In the rows, zero is written as 128.
The rows below fall into families. The same turns and mirrors carry the whole set onto itself and the rows of a family onto each other. For each named row, which other rows are in its family? Write them in the order they are listed.
These 32 rows form 4 families of 8 rows each.
ledo: [102 143 134 146 135 146 111 139]
goz: [128 104  96 148 109  92 146 100]
tafip: [138 135 147 123 139 143 114 156]
Dudo: [108 110  99 136 108  87 137  99]
pifun: [144 115 109 123 163 132 122 151]
Zazu: [102 133 142 155 135 141 110 136]
dak: [163 109 105 116 110  94 149 120]
popir: [131 105  89 155 118  95 132  99]
lim: [109 113 104 154 160 131 118 131]
lamol: [ 93 131 131 150 133 125  96 136]
Zeri: [116 128 135 160  87 107 123 103]
Rura: [145 108  96 104 116  87 143 118]
Dako: [142 138 150 112 132 144 121 147]
rizab: [137 125 101 121 161 138 121 149]
raf: [159 135 147 121  88 111 127 128]
nako: [105 111  99 151 156 129 124 116]
pedif: [148 114 104 113 161 131 131 139]
merob: [110 112  96 141 159 115 104 136]
fidip: [126 139 147 119 130 129  99 157]
kuzek: [173 110 101 116 118  98 138 124]
Kov: [105 124 100 149 157 137 117 132]
lor: [142 120 111 110 155 119 108 157]
Sizir: [144 129 136  98  92  97 136 128]
gam: [121 132 121 150  80 100 134 104]
Gonu: [162 120  99 117 101  94 144 121]
dupet: [133 143 135 119 140 147 115 155]
zula: [108 131 137 130  83  97 131 109]
nakaz: [153 128 142 119  85 104 141 124]
ror: [132 114  89 145 103  91 142 103]
Bamab: [118 124 134 151  84 102 137 104]
sov: [ 99 136 146 150 126 143 116 123]
Kedus: [151 137 132 122  80 103 137 123]

Same family as rizab: ledo, Kov, gam, Gonu, dupet, ror, Kedus
Same family as Bamab: goz, tafip, pifun, Zazu, dak, lim, nakaz
Same family as lor: Dudo, lamol, Rura, merob, fidip, Sizir, zula

The rows below fall into families. The same turns and mirrors carry the whole set onto itself and the rows of a family onto each other. For each named row, which other rows are in its family? Write them in the order they are listed.
These 18 rows form 3 families of 6 rows each.
berir: [137 146 136 131 138 143 113 128 165  99 145 131 166 110]
seted: [111 171 142 124 111  95 122 132 161 121 142 126 157  96]
Pima: [128 109 134 115 123 128 142 120  78 141  97 102 116 127]
ralim: [131 137 149 115 115 102 138 130  93 135 111  92  87 129]
vili: [137 159 161 113  99 152 130 124  85 129 138  97 113 134]
sisu: [131 135 162  98 119 129 131 153  91 129 125  91  97 135]
tek: [131 133 131 129 144 106  98 131 158 107 146 157 157 135]
deve: [115 152 138 140 127 128 115 113 171 108 132 142 146  92]
sed: [118 120 136 115 123 120 126 130  86 138 116  86  95 105]
mubak: [113 150 140 133 123 113 103 120 147 109 153 156 161  92]
nipu: [115 127 112 127 137  88 112 125 153 130 124 142 169 127]
soman: [130 147 139 110 126 135 132 144 158 117 131 131 188 132]
viko: [129 137 168  99 104 129 146 139  75 135 114 113 116 135]
Navil: [110 131 137 131 132 115 107 118 153 116 130 176 158 119]
Loga: [121 141 133 131 109 104 110 105  81 141 133 107  92 126]
gofav: [118 107 147  98 122 129 126 141  68 142 116 115 119 132]
nurul: [132 148 149 125 137 134 116 134 175 102 134 151 151 136]
Kikit: [139 114 129 118 125 142 119 115  77 138 119 112 124 162]

Same family as soman: seted, vili, nipu, Loga, Kikit
Same family as tek: berir, Pima, ralim, mubak, viko
Same family as nurul: sisu, deve, sed, Navil, gofav

The rows below fall into families. The same turns and mirrors carry the whole set onto itself and the rows of a family onto each other. For each named row, which other rows are in its family? Write them in the order they are listed.
These 15 rows form 3 families of 5 rows each.
karev: [ 88 126 101 126 125 145 149 122 139]
dof: [133 142 104 119 140  92 127 123  99]
fivip: [129 127 148 102 130 174 129 137 159]
bimi: [112 157  90 109 144 124 132 129 114]
Rezu: [104 138 143 113 129 176 126 140 147]
buz: [105 120 104 111 127 156 151 123 156]
furot: [121 168 117  98 147 152 117 141 122]
nop: [153  93 146 129 122  99 136 117 131]
lek: [145 104 163 138 121 100 123 126 116]
vobe: [113 105 114 142 120  98 146 114 120]
vubuv: [120  99 103 127 123 110 155 110 139]
pup: [147 161 148 101 146 136 103 146 112]
dela: [159 109 174 113 127 138 120 133 143]
vuf: [155 145 140 114 141  99 109 134  99]
lasis: [139 125 180 120 126 149 111 142 133]

Same family as dela: fivip, buz, nop, vubuv
Same family as karev: Rezu, lek, vobe, lasis

The rows below fall into families. The same turns and mirrors carry the whole set onto itself and the rows of a family onto each other. For each named row, which other rows are in its family? Write them in the order they are listed.
These 40 rows form 5 families of 8 rows each.
ler: [131 106 147 147 114 148 119 167]
Tova: [149 120 172 114 152 134 118 154]
rukid: [140 135 155 146 177 125 103 148]
vepig: [130 100 147 144 129 132  92  94]
Tasit: [142  99 144 130 148 124 123  87]
Lutub: [132 103 151 108 133  93 123 135]
vare: [ 96 142 115 103 155 118 110 120]
taki: [117 148 119 129 128 142 110 174]
rokik: [146 153 141 154 136 168 108 131]
vumu: [132 130  94 137 106 132 120 107]
dut: [113 128 141 118 133 141 132 177]
genuk: [110 128  91 145 124 132 115 107]
roka: [135 101 138 161 128 146 149 141]
diz: [125 148 126  99 148 121  83 120]
mel: [127 145 111 152 144 173 110 127]
buzop: [ 89 144 130 121 145 128 134 152]
Kep: [157  96 115 140 121 148 135 145]
Gugo: [129 161 142 149 158 156  99 134]
Bufif: [147 120 122 142 142 125 100  84]
gidig: [130  88 121 111 118 111 133 128]
fut: [123 143 110 140  99 118 124 117]
goton: [103  94 126  97 131 121 116 140]
suda: [139 157 147 136 137 169 121 114]
rop: [136 105 154 120 178 148 109 144]
Nogu: [119  91 116 124 139  97 112 146]
gor: [149 106 149 145 145 121 100  94]
Mas: [127 118 168 123 170 134 113 154]
fam: [171 104 134 139 132 138  98 109]
ras: [128 143 117 112 162 118 113  94]
zegok: [102 153 148 120 156 118  98 115]
Mopiz: [113  96 122 106 140  98 124 130]
kom: [124 138  94 137 107 153 121 129]
giti: [110 142 115 114 131 145 133 166]
begog: [111 154 122 116 161 126  91 113]
poda: [148  95 142 143 115 141 142 148]
rupod: [155 155 137 163 146 146 116 121]
mun: [163 107 148 156 122 149 123 141]
Baveb: [120 114 108 113  99 141 130 113]
pebot: [135 110 169 123 169 113 112 132]
nobaf: [129 149 116 116 147 134 141 167]

Same family as taki: Tova, Tasit, genuk, Kep, goton, zegok, rupod
Same family as vare: dut, Gugo, Bufif, gidig, kom, mun, pebot
Same family as diz: vepig, roka, fut, suda, rop, Nogu, nobaf
Same family as poda: rokik, vumu, gor, Mas, Mopiz, giti, begog

The rows below fall into families. The same turns and mirrors carry the whole set onto itself and the rows of a family onto each other. For each named row, which other rows are in its family? Write them in the order they are listed.
These 15 rows form 5 families of 3 rows each.
bupad: [136 180 122 133 129 128 132  99 136 140 107 146 147  97 144 141 153 121
 109 163 115]
Deze: [ 73 103 163 108 121 123 136 142  94 124 134 158 127 140 138 124 141 116
 149 139 116]
likag: [155 181 109 133 105 123 127 116 119 148 108 156 145 116 142 162 138 121
 137 142 113]
sak: [ 91 121 129 107 147 154 140 163  97 146 154 151 132 147 138 106 141 126
 149 136 130]
mupuf: [103 127 108 144 128 139 115 123 150 121 118 112 100 168  90 130 141 150
 119 131 172]
kasog: [108 128 115 136 111 142 106 126 150 100 116 121  70 134 104 146 156 126
 106 132 166]
riki: [ 95 115 136  88 133 129 123 139  79 125 136 144 114 131 127 108 159 132
 161 127 108]
Semam: [108 112 117 134 123 157 130 112 139 142 151 124  61 152  91 137 151 120
 117 119 149]
solil: [101 119 159 102 147 129 138 158  96 136 124 145 124 167 131 109 124 127
 141 149 104]
tik: [105 136 121 160  92 155 133 122 136 126 112 111  83 145  80 142 164 135
 122 114 143]
Telu: [149 172 131 142 117 118 105 108 132 128 124 133 141 127 135 156 132 134
 106 179 104]
vur: [147 177 143 148 121 114 137 104 134 139 120 119 135 128 148 160 135 104
 139 153  93]
vaz: [ 91 146 136  85 133 131 148 133  94 123 162 157 114 142 138 131 128 115
 165 151 108]
Div: [147 172 111 142 113 147 142  94 135 141 111 135 107 127 158 172 146 124
 130 172 126]
gid: [115 110 108 150 115 143 139 131 167 126 121 107  95 129  88 138 136 138
 128 111 152]

Same family as Telu: mupuf, solil
Same family as Semam: vaz, Div
Same family as vur: sak, kasog

The rows below fall into families. The same turns and mirrors carry the whole set onto itself and the rows of a family onto each other. For each named row, which other rows are in its family? Write them in the order they are listed.
These 40 rows form 5 families of 8 rows each.
Tinod: [150 110 151 171 136 133 101 152 151 133 119 121  94 154 117 141]
Bepip: [174 107  98 143 138 110 119 137 167 161 147 129 112 173 160 171]
zol: [181  87  81 127 132 135  57 131 130 132 119 105  84 199 122 154]
mirum: [170 119 117 146 131 154 102 116 141 134 100 140 138 220 137 140]
rese: [158 109 152 164 124 129 100 158 153 147 115 116  72 170 122 150]
Rinin: [179 110  90 140 150 120 117 149 150 162 141 126 115 176 167 172]
virun: [164 115 156 157 124 133  87 156 158 132 106 118  77 167 110 152]
zup: [167 110 113 153 142 152  84 124 145 137 101 146 137 223 137 152]
Supu: [185 121  84 142 141 102 113 153 162 152 139 131 111 169 153 167]
mef: [181  70  55 123 139 134 125 117 140 118  84 135 125 180 169 166]
lus: [179  90  85 123 149 128  72 124 122 130 110  92  76 194 122 149]
fum: [167  84 134 135 120 164  91 117 131  86  61 125  84 171 124 158]
Dusu: [195  75  60 109 127 135 111 121 147 118  70 132 108 193 162 177]
bop: [172  84 134 157 131 133 134 147 168 113  76 166 120 156 171 156]
ruve: [180  76  98 121 133 103 119 140 157 122  86 110  71 120 138 168]
neduz: [187  75  59 117 140 140 113 116 145 104  75 137 130 177 157 168]
migo: [174  66  95 135 131 114 110 158 157 116  89 113  63 127 141 178]
zogov: [168  94 137 159 129 127 144 152 165 119  74 161 124 163 158 163]
bokub: [185  68  64 113 133 126 121 107 145 111  86 146 114 185 162 173]
gafem: [166  70  83 132 112 115 115 145 154 114  96 101  68 128 137 171]
gisis: [179 102  91 150 136 100 116 147 165 161 145 130 108 169 151 157]
voz: [163  98 131 153 130 132 155 143 168 118  70 148 118 148 157 164]
bibas: [164 109 114 159 130 164  93 134 141 128 103 143 130 227 141 150]
vezul: [165  74 122 140 112 148  95 124 148  89  49 127  87 170 111 146]
nizi: [171  78 113 137 125 158  93 136 131  89  42 124  89 173 120 146]
zin: [194  68  61 120 134 139 124 113 145 128  78 129 116 191 168 161]
forag: [159 116 147 167 130 141  91 167 152 140 103 107  88 162 117 145]
Peb: [163  92  87 137 141 129  71 124 122 137 108  98  77 200 109 167]
sez: [176 109 121 156 130 152 104 129 131 113  99 145 133 227 144 147]
Ruk: [176 100  77 145 142 104 121 156 166 164 129 129 118 175 154 160]
bab: [165  94 127 157 115 140 139 149 176 121  79 161 126 153 157 169]
Zuka: [181  92 124 144 122 138 141 149 176 113  81 155 124 146 170 151]
rog: [173 101  78 124 132 135  79 126 129 137 113  88  82 190 107 162]
dibo: [159  64 127 138 121 165  98 121 136  99  50 122  90 178 127 150]
lezot: [178  74  99 128 120 115 127 149 153 113  88 108  65 124 142 167]
Loret: [177  91  74 121 133 140  67 121 133 131 116  92  77 183 121 155]
dafin: [168  75  90 124 133 116 107 145 167 138  90 108  70 119 136 171]
Gogat: [166  83 120 130 127 168  96 126 133  89  45 123  93 178 128 160]
gusib: [178 114 128 148 150 153  97 129 144 136  94 152 134 219 142 147]
kono: [150 116 151 161 128 129  89 160 153 123 112 124  86 155 112 156]

Same family as nizi: Bepip, bop, ruve, bibas, zin, rog, kono
Same family as Supu: mirum, lus, migo, bokub, forag, bab, dibo
Same family as gafem: zol, rese, fum, neduz, voz, Ruk, gusib
Same family as virun: zup, mef, zogov, gisis, lezot, Loret, Gogat

